Here is a table of points, one per row:
-1.070 & -0.721 & -0.882 & 0.471 & 0.607 & 2.019 & -0.202 & -0.710 & 2.080 & -0.141 & 1.942 & -0.648 & 1.321 & 1.040 & -0.137 & -0.198 & 1.974 & -0.297 & -0.461 & -0.045 & -0.304 & -1.042 & -0.061 & -1.034 \\
-0.253 & -0.937 & -0.861 & 0.876 & -1.020 & 0.060 & 0.024 & -0.713 & -0.995 & -0.878 & -0.280 & 1.698 & -0.148 & -0.620 & 2.616 & -1.046 & -0.381 & -0.411 & 1.695 & 1.480 & 1.790 & 2.078 & 0.009 & -0.612 \\
2.450 & 0.305 & -0.590 & 0.755 & 1.322 & 0.622 & 0.008 & -0.077 & 0.067 & -0.198 & 1.225 & -0.486 & -0.250 & -1.272 & -0.232 & -0.246 & -0.627 & -0.059 & -0.790 & -1.010 & -0.423 & 1.309 & -0.097 & -0.779 \\
1.335 & -1.661 & -0.516 & 0.720 & -1.193 & -0.913 & -0.254 & -0.090 & -0.323 & -0.633 & 1.541 & -0.668 & -0.693 & 1.693 & -0.528 & -0.458 & -0.332 & -0.180 & -0.489 & -0.657 & -0.541 & -0.750 & 0.251 & -0.840 \\
-0.043 & -0.387 & 2.114 & -1.549 & -0.386 & -0.742 & 2.006 & 0.784 & 0.054 & -0.828 & -0.208 & 1.796 & 0.687 & -0.593 & -0.872 & -1.116 & -0.747 & -0.663 & -0.228 & 0.751 & 2.032 & -0.888 & 0.017 & -0.711 \\
-0.626 & 0.245 & -0.699 & -1.739 & 0.084 & -0.620 & 1.334 & -0.531 & -0.962 & -0.730 & 0.000 & -0.959 & -0.119 & -0.466 & -0.434 & 1.400 & -0.088 & -0.717 & -0.762 & 0.962 & 1.675 & -0.687 & 0.178 & 0.127 \\
-0.831 & -0.153 & -0.698 & 0.965 & -0.588 & -0.813 & -0.661 & -0.638 & -0.373 & -0.690 & -0.789 & -0.911 & -0.040 & -0.925 & -0.491 & 1.403 & -0.555 & -0.696 & -1.269 & 0.879 & 1.729 & -0.675 & -0.077 & -0.176 \\
0.190 & -0.887 & 1.412 & 0.777 & -0.844 & -0.492 & -1.172 & 2.117 & -0.467 & 2.137 & 1.371 & -0.567 & -0.798 & -0.966 & -0.774 & -0.505 & -0.692 & -1.170 & -0.806 & 1.510 & -0.582 & 0.543 & 0.081 & 0.359 \\
-0.925 & 1.352 & -0.363 & 0.612 & 1.199 & 0.899 & -0.751 & 0.465 & -1.011 & 0.072 & -0.500 & 1.817 & -1.112 & 1.316 & 1.078 & -0.291 & -1.185 & -0.737 & -0.187 & -0.964 & -0.745 & -0.726 & 0.075 & -1.136 \\
1.504 & 0.130 & -0.751 & 0.605 & -1.121 & -1.240 & -0.445 & 0.065 & -0.704 & -0.367 & 1.656 & -0.552 & -0.158 & 1.904 & -0.687 & -0.595 & -0.242 & -0.378 & -0.145 & -0.698 & -0.390 & -0.844 & 0.359 & -0.344 \\
-0.825 & -0.065 & -0.430 & 0.409 & 1.051 & -1.055 & -0.708 & -0.384 & 3.284 & -0.251 & 1.253 & 1.996 & 0.122 & -0.349 & -0.646 & -0.268 & -0.683 & -0.473 & 1.277 & -0.872 & 0.046 & 0.727 & 0.575 & 2.056 \\
-0.587 & 2.309 & 1.835 & 1.133 & -0.291 & -1.169 & -0.645 & -0.780 & -0.294 & -0.558 & 1.471 & -0.809 & -0.562 & -0.602 & 0.009 & -0.803 & 0.535 & 1.896 & -0.476 & 0.676 & -0.196 & 1.062 & 0.018 & -0.210 \\
2.046 & -0.462 & -0.292 & 0.849 & 1.394 & 0.192 & -0.211 & -0.516 & 1.525 & -0.481 & -1.417 & -1.010 & -1.022 & -0.857 & 0.301 & -1.055 & -0.496 & 0.087 & 1.729 & 0.102 & -0.478 & -1.354 & -0.168 & 0.862 \\
-0.334 & -0.669 & 0.934 & -0.981 & -0.473 & 0.418 & -1.018 & -0.151 & -0.475 & 2.057 & -0.059 & -0.239 & 1.938 & -0.831 & -0.523 & 1.217 & -0.280 & 1.673 & 1.843 & 0.866 & -0.378 & -1.109 & -0.225 & -0.513 \\
-0.322 & 2.542 & -0.649 & 0.893 & -0.627 & -0.261 & 1.514 & 0.211 & 0.115 & -0.419 & -0.473 & -1.001 & 0.458 & -0.384 & -0.310 & 1.397 & -0.364 & -0.743 & -0.311 & 0.778 & 1.586 & -0.703 & -0.041 & -0.336 \\
-0.505 & -0.209 & -0.939 & -1.415 & -0.268 & 0.103 & 0.539 & -0.330 & -0.378 & -0.967 & -0.556 & 1.598 & -0.524 & -0.351 & -0.883 & 1.534 & -0.719 & 1.823 & -0.784 & 1.167 & -1.097 & -0.473 & 0.102 & -0.432 \\
-0.422 & 0.166 & -0.750 & 0.474 & -0.402 & -0.293 & 2.279 & -1.156 & -0.332 & 2.532 & -0.546 & 1.146 & -0.374 & -0.581 & -0.022 & -1.340 & 0.398 & -0.617 & -0.966 & 1.160 & -1.046 & -0.888 & 1.193 & 0.846 \\
1.023 & -0.825 & 1.728 & 0.953 & 0.861 & 1.656 & -0.324 & -1.111 & -0.652 & -0.783 & -1.033 & -0.219 & 3.014 & 1.157 & -0.929 & -0.137 & 1.525 & -0.738 & -0.399 & -0.290 & -0.689 & 0.123 & 0.411 & -0.220 \\
-0.310 & -0.452 & -0.407 & 0.335 & -0.536 & -0.671 & 1.482 & -0.692 & -0.287 & 1.626 & -0.529 & 1.019 & -0.329 & 1.290 & -0.535 & -0.391 & 1.032 & -0.309 & -0.595 & -0.779 & -0.365 & 0.780 & -5.548 & 2.152 \\
-0.630 & 0.050 & 1.384 & 0.862 & 1.110 & 1.318 & -0.211 & 2.126 & -0.613 & -0.551 & -0.380 & -0.687 & 0.853 & 0.833 & 1.672 & 0.010 & -0.632 & -0.718 & -0.307 & -0.240 & -0.567 & -0.429 & 0.244 & 2.379 \\
-0.342 & -1.020 & 1.211 & -1.036 & -0.075 & -1.017 & -0.877 & -0.752 & -0.662 & 1.970 & -0.654 & -0.447 & 1.095 & -0.333 & -0.418 & 1.342 & -0.307 & 1.737 & 1.313 & 0.517 & -0.468 & 0.464 & 0.254 & -0.516 \\
2.680 & 0.775 & -0.890 & -2.001 & 1.266 & 1.219 & -0.494 & -0.207 & 0.296 & 0.055 & 1.237 & -0.197 & -0.356 & -0.812 & -0.326 & -0.296 & -0.294 & -0.530 & -0.799 & -0.491 & -0.261 & 1.480 & 0.020 & -0.378 \\
-1.068 & 0.925 & -0.824 & -1.657 & -0.861 & -0.539 & -0.350 & -0.432 & -1.108 & -0.609 & -0.876 & -1.036 & -0.492 & -0.730 & -0.871 & -1.264 & 1.096 & -0.910 & 2.063 & -1.191 & -0.848 & 0.010 & 0.147 & -0.609 \\
1.577 & -0.297 & -0.084 & -1.419 & -1.175 & -0.581 & -0.843 & -0.902 & 0.834 & -0.425 & -0.553 & -0.393 & -0.899 & -0.512 & 1.731 & 2.118 & -0.069 & -0.985 & 1.260 & -0.930 & -0.516 & -0.884 & 0.139 & 0.953 \\
0.251 & -0.157 & -0.557 & 0.535 & 1.040 & 2.323 & -1.149 & -0.854 & -0.515 & 0.100 & -0.968 & -0.375 & -0.309 & 1.284 & -1.121 & -0.797 & -0.656 & 0.068 & -0.587 & -0.888 & 2.558 & -0.695 & 0.192 & -0.305 \\
-0.390 & -0.515 & -0.386 & 0.857 & -0.381 & -0.216 & 1.936 & -0.024 & -0.130 & 2.151 & -0.617 & -0.950 & -0.730 & 0.224 & 0.010 & 1.674 & -0.336 & -0.368 & 1.585 & 0.360 & 1.619 & 1.852 & 0.592 & -0.830 \\
-0.809 & -0.573 & 1.057 & -1.340 & 1.196 & -0.045 & -0.220 & 0.718 & 0.150 & -0.188 & -0.691 & -0.756 & 1.902 & 0.794 & 2.545 & -0.606 & -0.977 & -0.704 & -0.917 & -0.890 & -0.688 & -0.380 & -0.206 & -1.372 \\
-0.243 & 1.988 & -0.697 & 1.175 & -0.433 & -0.449 & 0.565 & -0.326 & -0.244 & -0.640 & -0.622 & 1.531 & -0.201 & -0.401 & -0.335 & 1.534 & -0.688 & 1.928 & -0.458 & 0.722 & -0.975 & -0.698 & 0.092 & -0.385 \\
-0.590 & 1.852 & 1.554 & -1.484 & -0.834 & 0.039 & -0.671 & -0.674 & 1.073 & -0.481 & 0.761 & -0.633 & -0.943 & 0.062 & -0.273 & -0.788 & -0.063 & 1.393 & -0.815 & 1.198 & -0.467 & 2.131 & 0.050 & -0.645 \\
0.259 & -0.550 & -0.217 & 0.758 & -1.237 & -0.220 & 0.709 & 1.143 & -0.020 & -0.491 & -0.799 & 1.331 & -0.541 & -1.561 & -0.587 & -0.378 & 2.780 & -0.222 & -0.687 & -1.451 & -0.405 & -0.417 & 0.464 & -0.280 \\
-1.335 & -0.915 & -0.633 & 0.630 & 1.214 & 0.350 & -0.094 & -0.222 & 1.743 & -0.794 & 1.171 & -0.834 & -0.489 & -0.737 & -0.852 & -0.302 & -0.717 & -0.345 & 1.409 & -0.728 & -0.631 & 1.702 & 0.221 & 1.262 \\
-0.438 & -0.544 & 0.624 & -1.292 & -1.415 & 1.439 & -0.155 & 2.054 & -0.282 & -0.376 & -0.469 & -0.727 & 0.602 & 1.044 & 1.749 & -0.684 & -0.452 & 2.378 & -0.615 & -0.956 & 0.050 & -0.347 & 0.444 & 2.296 \\
-0.418 & -0.640 & -0.738 & 0.269 & 1.819 & -1.319 & -0.938 & 2.592 & -0.394 & -0.222 & -0.609 & 1.174 & -0.905 & 1.243 & 1.074 & -0.065 & 3.244 & -0.012 & -0.321 & -0.049 & -0.027 & -0.274 & 0.296 & -0.632 \\
These points spread out most along one direction. Take the direction at right angles to it along which they spread out most. Go by this last direction. How far along it is each point below, from 0 to 99? 50 is the average, and the first point above lies past it. One standard deviation of the points above along it is 16.
-1.068 & 0.925 & -0.824 & -1.657 & -0.861 & -0.539 & -0.350 & -0.432 & -1.108 & -0.609 & -0.876 & -1.036 & -0.492 & -0.730 & -0.871 & -1.264 & 1.096 & -0.910 & 2.063 & -1.191 & -0.848 & 0.010 & 0.147 & -0.609 \\ 55
1.577 & -0.297 & -0.084 & -1.419 & -1.175 & -0.581 & -0.843 & -0.902 & 0.834 & -0.425 & -0.553 & -0.393 & -0.899 & -0.512 & 1.731 & 2.118 & -0.069 & -0.985 & 1.260 & -0.930 & -0.516 & -0.884 & 0.139 & 0.953 \\ 55
0.190 & -0.887 & 1.412 & 0.777 & -0.844 & -0.492 & -1.172 & 2.117 & -0.467 & 2.137 & 1.371 & -0.567 & -0.798 & -0.966 & -0.774 & -0.505 & -0.692 & -1.170 & -0.806 & 1.510 & -0.582 & 0.543 & 0.081 & 0.359 \\ 53
-0.590 & 1.852 & 1.554 & -1.484 & -0.834 & 0.039 & -0.671 & -0.674 & 1.073 & -0.481 & 0.761 & -0.633 & -0.943 & 0.062 & -0.273 & -0.788 & -0.063 & 1.393 & -0.815 & 1.198 & -0.467 & 2.131 & 0.050 & -0.645 \\ 61
-1.070 & -0.721 & -0.882 & 0.471 & 0.607 & 2.019 & -0.202 & -0.710 & 2.080 & -0.141 & 1.942 & -0.648 & 1.321 & 1.040 & -0.137 & -0.198 & 1.974 & -0.297 & -0.461 & -0.045 & -0.304 & -1.042 & -0.061 & -1.034 \\ 55
-1.335 & -0.915 & -0.633 & 0.630 & 1.214 & 0.350 & -0.094 & -0.222 & 1.743 & -0.794 & 1.171 & -0.834 & -0.489 & -0.737 & -0.852 & -0.302 & -0.717 & -0.345 & 1.409 & -0.728 & -0.631 & 1.702 & 0.221 & 1.262 \\ 82
0.259 & -0.550 & -0.217 & 0.758 & -1.237 & -0.220 & 0.709 & 1.143 & -0.020 & -0.491 & -0.799 & 1.331 & -0.541 & -1.561 & -0.587 & -0.378 & 2.780 & -0.222 & -0.687 & -1.451 & -0.405 & -0.417 & 0.464 & -0.280 \\ 50
2.680 & 0.775 & -0.890 & -2.001 & 1.266 & 1.219 & -0.494 & -0.207 & 0.296 & 0.055 & 1.237 & -0.197 & -0.356 & -0.812 & -0.326 & -0.296 & -0.294 & -0.530 & -0.799 & -0.491 & -0.261 & 1.480 & 0.020 & -0.378 \\ 75
-0.243 & 1.988 & -0.697 & 1.175 & -0.433 & -0.449 & 0.565 & -0.326 & -0.244 & -0.640 & -0.622 & 1.531 & -0.201 & -0.401 & -0.335 & 1.534 & -0.688 & 1.928 & -0.458 & 0.722 & -0.975 & -0.698 & 0.092 & -0.385 \\ 49
-0.390 & -0.515 & -0.386 & 0.857 & -0.381 & -0.216 & 1.936 & -0.024 & -0.130 & 2.151 & -0.617 & -0.950 & -0.730 & 0.224 & 0.010 & 1.674 & -0.336 & -0.368 & 1.585 & 0.360 & 1.619 & 1.852 & 0.592 & -0.830 \\ 53
-0.334 & -0.669 & 0.934 & -0.981 & -0.473 & 0.418 & -1.018 & -0.151 & -0.475 & 2.057 & -0.059 & -0.239 & 1.938 & -0.831 & -0.523 & 1.217 & -0.280 & 1.673 & 1.843 & 0.866 & -0.378 & -1.109 & -0.225 & -0.513 \\ 29
-0.809 & -0.573 & 1.057 & -1.340 & 1.196 & -0.045 & -0.220 & 0.718 & 0.150 & -0.188 & -0.691 & -0.756 & 1.902 & 0.794 & 2.545 & -0.606 & -0.977 & -0.704 & -0.917 & -0.890 & -0.688 & -0.380 & -0.206 & -1.372 \\ 21
-0.505 & -0.209 & -0.939 & -1.415 & -0.268 & 0.103 & 0.539 & -0.330 & -0.378 & -0.967 & -0.556 & 1.598 & -0.524 & -0.351 & -0.883 & 1.534 & -0.719 & 1.823 & -0.784 & 1.167 & -1.097 & -0.473 & 0.102 & -0.432 \\ 43
-0.825 & -0.065 & -0.430 & 0.409 & 1.051 & -1.055 & -0.708 & -0.384 & 3.284 & -0.251 & 1.253 & 1.996 & 0.122 & -0.349 & -0.646 & -0.268 & -0.683 & -0.473 & 1.277 & -0.872 & 0.046 & 0.727 & 0.575 & 2.056 \\ 84
